In the rows, zero is written as 128.
Each path below is one point turned by a fixed rotation once a step. After each direction that follows a path, write how fast that rotation turns it, in deg/step (0 if it stays still).
Each turn is a multiple of 5 degrees from 10 to 175, or 0.
Each row of a path follows its step; steps can be skipped.
Path 1:
step 0: [122 134 144 130 132 133 133 127 118 144 115 114 126 129 123 135 124 137
 119 136 130 118 136 132 139 132 121 117 131 125 133 115 123 120 150 126
 132 119]
step 1: [126 129 133 134 134 125 134 131 130 124 105 129 127 119 125 128 114 131
 129 127 120 121 139 132 135 107 129 117 138 122 126 124 129 115 143 136
 136 112]
step 2: [103 131 123 127 137 121 121 131 136 136 126 129 124 121 114 136 122 132
 123 129 121 130 139 114 127 125 139 119 142 125 124 121 129 118 140 143
 123 117]
step 3: [123 132 130 137 137 127 124 146 118 133 141 147 122 128 117 127 117 128
 127 126 119 123 140 127 123 123 134 133 142 132 123 108 137 127 131 138
 128 117]
step 4: [133 136 135 120 118 117 128 127 125 134 142 133 120 115 122 124 130 137
 122 119 118 109 136 120 124 131 137 132 130 118 115 109 136 129 135 141
 129 128]
step 5: [135 118 141 124 133 121 125 114 115 147 145 130 124 127 134 116 110 140
 130 119 128 118 137 125 134 120 135 128 133 121 123 126 137 133 135 129
 122 127]
step 6: [121 132 130 120 126 125 129 131 131 147 138 120 129 128 127 123 119 139
 134 138 137 105 135 135 145 124 119 127 128 109 126 123 133 138 138 126
 125 122]
step 8: [111 133 129 140 134 126 133 126 141 147 127 119 125 125 133 123 136 127
 136 128 127 121 138 127 135 128 128 122 144 131 111 133 129 124 135 134
 143 111]
step 9: [119 139 134 133 130 140 132 137 132 145 116 139 120 126 126 116 124 121
 140 130 130 129 138 115 134 125 138 121 131 138 115 122 147 123 127 136
 128 121]
[129 128 123 131 125 127 126 129 128 127 130 130 128 128 131 125 132 126
 130 131 127 131 130 127 130 129 136 130 129 132 124 122 126 126 129 127
 125 128] => 60
Path 2:
step 0: [116 128 131 120 123 141 125 137 140 135 133 134 128 127 141 130 120 125
 131 127 137 144 131 133 111 134 119 124 134 117 118 139 120 132 138 137
 126 122]
step 1: [125 127 133 123 117 128 134 116 108 137 131 142 129 123 133 140 126 138
 123 131 140 125 127 111 125 117 139 122 127 121 128 125 135 135 129 125
 129 143]
step 2: [114 114 120 136 139 114 124 121 138 127 118 143 123 122 117 124 115 128
 130 115 121 125 128 121 126 136 128 125 122 138 136 128 131 121 127 139
 134 138]
step 3: [129 133 120 143 126 142 125 120 128 137 127 136 130 123 129 121 126 127
 130 147 117 124 124 131 148 121 126 138 133 129 130 145 123 123 134 131
 122 117]
step 4: [144 115 131 121 120 127 135 129 108 129 126 111 128 134 126 134 122 131
 125 135 112 123 124 136 126 139 120 122 132 124 128 132 126 117 128 128
 142 134]
step 5: [108 127 126 129 123 129 134 126 130 113 117 116 136 128 137 136 131 116
 125 116 119 148 127 129 133 139 130 136 133 122 124 122 124 139 129 128
 123 128]
step 6: [129 132 143 115 122 130 119 129 139 143 133 128 120 109 139 118 137 137
 114 131 132 134 121 127 126 127 122 135 133 125 131 133 134 139 123 126
 127 140]
step 8: [115 139 129 131 145 124 127 123 129 126 136 133 113 120 125 139 132 133
 130 120 118 122 122 130 128 130 128 127 135 138 133 132 119 114 145 133
 119 115]
step 9: [135 124 129 140 125 139 120 121 119 118 127 133 138 125 133 127 137 141
 117 131 128 124 128 152 136 118 122 119 118 129 130 133 127 122 130 113
 138 127]
[127 133 130 127 127 131 132 123 130 137 129 128 128 129 128 131 130 128
 128 127 127 126 127 128 130 129 132 132 127 129 128 126 123 131 129 130
 127 124] => 145
[130 126 130 129 128 132 127 132 128 135 126 131 132 128 130 120 128 130
 127 128 129 129 132 130 127 125 126 128 131 123 129 131 126 127 125 127
 128 124] => 115
Path 3:
step 0: [138 125 137 126 125 137 125 123 129 133 121 127 138 131 126 135 141 138
 127 132 135 118 143 127 128 133 109 137 116 131 114 120 132 129 119 119
 124 142]
step 1: [129 137 136 146 132 135 127 115 144 130 125 121 123 120 126 118 131 124
 133 121 127 132 131 125 143 125 135 138 127 126 141 128 123 132 114 121
 140 141]
step 2: [126 138 124 124 133 134 123 127 114 130 119 141 128 120 136 115 145 140
 131 125 135 130 134 130 118 117 133 131 114 138 128 125 138 124 112 132
 133 124]
step 3: [132 138 126 129 136 123 120 131 139 133 134 124 137 142 117 121 146 135
 124 123 140 118 137 132 147 138 134 131 122 129 135 123 131 129 138 130
 139 126]
step 4: [143 132 125 129 126 118 125 123 136 122 131 134 118 120 132 126 120 140
 134 128 133 121 142 135 124 134 125 133 111 132 129 132 117 135 112 111
 133 119]
step 5: [136 140 130 124 141 139 135 117 134 128 120 130 140 126 115 125 132 121
 129 134 129 130 131 129 120 133 142 129 109 128 132 147 125 124 131 135
 138 134]
step 7: [138 143 125 127 132 135 128 123 136 143 121 126 135 119 131 130 142 126
 133 130 127 133 141 126 142 128 120 142 137 125 135 137 116 144 123 121
 134 131]
step 8: [134 136 139 134 130 134 129 127 138 130 118 132 127 123 130 119 129 133
 132 122 145 138 142 129 117 105 128 129 112 128 129 114 131 123 125 128
 132 124]
step 9: [121 144 128 135 132 134 123 123 135 140 135 141 133 141 136 119 144 127
 132 122 130 130 129 138 133 147 126 130 118 144 129 127 128 129 130 135
 137 133]
[125 130 126 127 126 131 134 131 124 133 127 129 123 131 125 128 131 126
 124 127 129 127 129 129 130 129 129 123 124 131 126 128 129 125 127 134
 127 128] => 110
[132 130 128 132 130 127 133 128 128 128 127 128 123 124 129 126 122 126
 129 129 124 128 136 125 132 128 128 131 128 127 127 128 129 127 130 126
 125 128] => 110
[128 129 135 130 129 125 130 128 129 128 128 129 130 130 127 126 129 126
 129 129 126 127 129 133 133 127 129 127 132 128 135 134 126 128 130 133
 129 131] => 175
Path 4:
step 0: [114 125 138 109 128 141 137 123 135 117 130 117 133 123 118 140 124 125
 131 115 138 117 131 140 126 126 133 132 132 118 133 118 128 125 119 146
 118 142]
step 2: [132 108 125 126 124 133 122 132 119 119 126 136 140 102 116 128 128 125
 126 118 144 120 117 133 141 123 127 131 134 125 128 137 130 145 126 123
 128 115]
step 3: [134 122 135 125 124 121 118 147 130 127 121 108 144 115 125 116 116 132
 116 132 128 131 130 146 140 124 131 125 119 120 128 135 120 141 135 122
 122 119]
step 4: [122 134 134 129 119 133 114 130 138 123 131 125 147 116 141 114 108 118
 121 129 121 131 130 133 131 116 133 133 124 116 118 119 129 136 116 136
 143 128]
step 5: [120 134 132 120 124 130 126 127 124 133 125 119 145 126 112 113 123 133
 128 132 123 120 122 134 117 118 139 135 136 125 113 125 120 111 121 149
 140 124]
step 6: [122 132 142 129 130 131 134 113 113 136 119 121 126 125 120 132 127 138
 120 129 131 109 123 133 137 111 133 129 136 134 135 127 119 137 115 143
 147 135]
step 7: [121 116 120 126 108 121 128 131 132 130 120 131 133 138 120 131 136 137
 119 123 119 113 120 123 146 123 140 126 134 134 139 138 122 145 127 144
 134 124]
step 8: [130 124 125 133 108 129 116 142 119 135 123 127 139 128 122 147 117 126
 135 118 125 133 115 136 148 119 134 121 139 125 133 119 130 138 141 134
 125 137]
step 9: [147 122 129 134 124 122 119 140 125 123 138 120 134 131 131 126 125 138
 143 126 110 131 122 132 133 119 123 136 128 105 129 115 116 138 139 140
 136 128]
[131 129 126 127 125 133 131 131 127 136 127 131 130 125 128 129 127 129
 131 126 131 129 126 130 129 131 129 129 132 128 123 132 129 123 128 129
 127 126] => 125
[128 125 127 128 132 126 126 128 129 130 125 131 129 127 125 135 133 127
 124 126 127 130 127 130 128 129 127 122 128 131 126 133 125 132 126 127
 131 127] => 70
[125 131 136 124 129 129 132 123 133 128 129 128 128 129 128 128 130 130
 129 124 128 128 130 129 125 126 128 124 129 128 125 125 128 125 130 130
 132 124] => 65
Path 5:
step 0: [131 135 131 131 123 145 132 132 131 125 126 131 123 125 131 131 139 123
 129 136 132 126 124 123 143 133 134 106 136 133 141 133 125 144 138 122
 126 134]
step 1: [123 109 129 133 140 135 120 123 122 132 135 108 137 117 134 138 125 134
 131 142 128 131 135 131 135 123 130 129 141 123 132 135 128 128 126 127
 131 124]
step 3: [118 115 118 130 117 131 130 135 130 145 122 131 120 133 138 130 129 129
 124 126 123 125 115 118 124 131 121 146 136 127 126 117 127 123 114 127
 132 125]
step 4: [129 142 122 136 134 137 129 122 135 135 127 126 122 128 134 118 142 134
 126 111 120 139 122 134 118 143 125 120 129 141 131 125 123 136 135 132
 127 124]
step 5: [142 134 123 117 140 140 124 128 122 120 138 115 122 130 133 128 130 140
 126 129 138 127 123 133 137 124 139 135 128 127 129 116 134 122 119 133
 136 116]
step 6: [128 140 129 131 130 131 120 126 119 107 125 135 124 132 121 123 121 127
 139 127 120 123 135 128 139 123 125 131 134 143 121 141 113 131 123 121
 128 124]
step 7: [123 131 128 132 128 128 113 141 127 134 133 137 125 108 129 136 121 124
 124 132 143 115 126 126 130 133 128 137 135 125 122 129 127 133 113 133
 123 140]
step 8: [125 126 133 128 132 130 135 121 126 128 116 135 145 111 130 137 130 132
 139 117 119 124 131 137 111 127 132 126 128 134 130 116 117 132 130 127
 121 136]
step 9: [140 113 131 107 132 124 130 139 130 127 130 123 129 129 134 126 130 124
 135 125 134 132 106 117 128 132 140 127 129 129 129 122 124 127 136 133
 131 137]
[130 129 130 128 122 127 131 127 128 131 130 126 128 130 125 131 129 135
 126 131 131 124 125 128 128 127 133 131 129 128 126 128 130 134 126 130
 129 129] => 160
[126 134 128 126 132 130 130 129 134 127 127 128 122 124 124 127 128 130
 128 129 131 127 130 126 125 122 128 129 129 127 124 129 125 126 129 127
 130 126] => 45
Path 6:
step 0: [126 136 114 143 123 117 126 124 123 108 120 131 127 133 123 146 133 132
 122 121 132 124 117 122 142 126 127 132 130 119 120 128 123 134 118 134
 120 122]
step 1: [134 133 133 130 144 125 137 136 126 121 129 133 128 143 130 154 122 111
 122 137 132 135 132 130 135 132 127 138 123 124 128 135 125 138 128 137
 121 128]
step 2: [130 124 125 133 129 115 129 126 140 134 121 125 118 135 137 146 129 123
 147 127 136 136 125 124 147 127 118 120 119 123 114 126 126 137 127 121
 123 123]
step 3: [129 126 125 140 145 128 140 137 126 125 130 128 132 120 140 155 123 138
 140 124 125 129 129 126 131 134 128 130 126 119 126 134 128 118 140 117
 125 134]
step 4: [144 121 134 126 130 128 137 141 134 135 132 127 119 134 133 144 137 133
 141 129 127 115 119 127 123 139 117 118 130 134 126 134 120 123 131 129
 128 111]
step 5: [131 125 119 145 124 130 133 130 126 105 125 130 129 128 127 141 130 137
 127 127 120 111 119 117 133 128 125 115 127 130 129 117 123 128 140 118
 134 119]
step 6: [132 137 141 129 135 126 134 145 123 120 124 128 129 150 127 140 124 127
 123 126 126 112 122 129 125 137 128 120 122 128 142 122 122 136 134 140
 127 131]
step 7: [125 131 128 144 131 122 122 126 136 128 112 122 119 140 142 133 134 121
 130 131 124 114 124 118 137 124 121 123 114 127 123 111 136 134 125 139
 132 123]
step 8: [121 137 127 145 150 122 137 132 112 125 128 119 131 126 139 138 129 132
 136 127 130 127 133 123 134 123 121 126 125 130 133 128 127 135 131 143
 132 144]
[128 130 129 126 125 125 127 125 130 129 127 126 125 132 129 124 129 133
 130 123 130 125 124 128 128 127 126 128 125 124 121 128 127 128 124 127
 127 123] => 155
[134 134 130 125 128 126 127 132 127 129 122 129 131 125 130 127 132 129
 128 128 128 128 127 126 131 123 131 131 129 127 129 129 128 131 132 125
 131 126] => 0
[127 131 127 130 130 126 131 129 131 126 129 127 132 127 129 128 125 133
 125 118 128 130 126 129 126 132 132 129 130 127 130 129 128 130 129 129
 123 131] => 135
Path 7:
step 0: [133 125 134 123 124 120 138 124 128 124 135 135 110 136 139 121 128 136
 129 121 131 122 136 134 111 136 119 132 137 135 141 129 136 117 133 110
 127 129]
step 1: [127 125 121 136 136 141 135 129 116 130 120 128 122 123 131 117 136 133
 129 114 121 118 123 125 107 130 125 137 139 121 139 115 136 133 130 120
 139 125]
step 2: [115 130 117 142 133 133 136 139 120 137 132 139 126 124 135 120 122 132
 117 125 132 138 139 129 115 125 127 142 140 128 131 126 122 120 115 125
 128 135]
step 3: [122 132 131 124 122 121 129 127 130 126 135 140 136 125 130 117 134 135
 115 112 136 124 139 133 102 129 127 122 130 139 130 127 124 113 130 117
 132 127]
step 4: [138 120 123 122 124 128 121 136 120 131 126 129 136 131 140 115 129 131
 131 109 126 116 135 133 118 128 120 142 135 117 132 119 121 127 132 116
 142 120]
step 5: [128 126 129 149 131 130 123 136 118 130 132 131 130 127 128 112 122 127
 115 123 133 122 144 128 122 130 135 143 135 126 144 119 121 127 132 142
 132 131]
step 6: [117 131 133 119 129 129 127 132 126 137 128 145 138 141 121 109 136 119
 116 124 133 128 137 133 113 135 131 127 137 128 130 131 121 117 123 135
 125 118]
step 7: [137 115 133 120 129 116 125 132 119 123 122 136 142 129 138 119 130 121
 110 118 123 125 135 141 130 121 115 130 137 125 133 120 135 119 129 122
 130 117]
step 8: [141 114 137 142 132 128 117 130 119 127 124 127 129 140 131 108 117 137
 116 128 118 130 127 131 117 135 125 137 131 132 127 117 125 126 134 140
 128 123]
[123 129 128 130 127 133 129 130 122 129 125 131 124 129 130 129 128 126
 126 127 130 126 127 119 130 128 131 128 128 129 126 128 126 129 129 134
 129 130] => 100
[128 128 129 121 126 134 130 127 130 123 130 130 125 128 128 128 132 127
 126 129 128 125 132 129 124 129 129 130 122 127 126 133 131 127 128 129
 129 126] => 120
[130 129 132 122 126 125 133 122 127 130 127 132 129 129 128 129 132 127
 131 125 133 126 126 124 129 127 127 126 132 127 127 127 129 128 131 125
 128 126] => 115
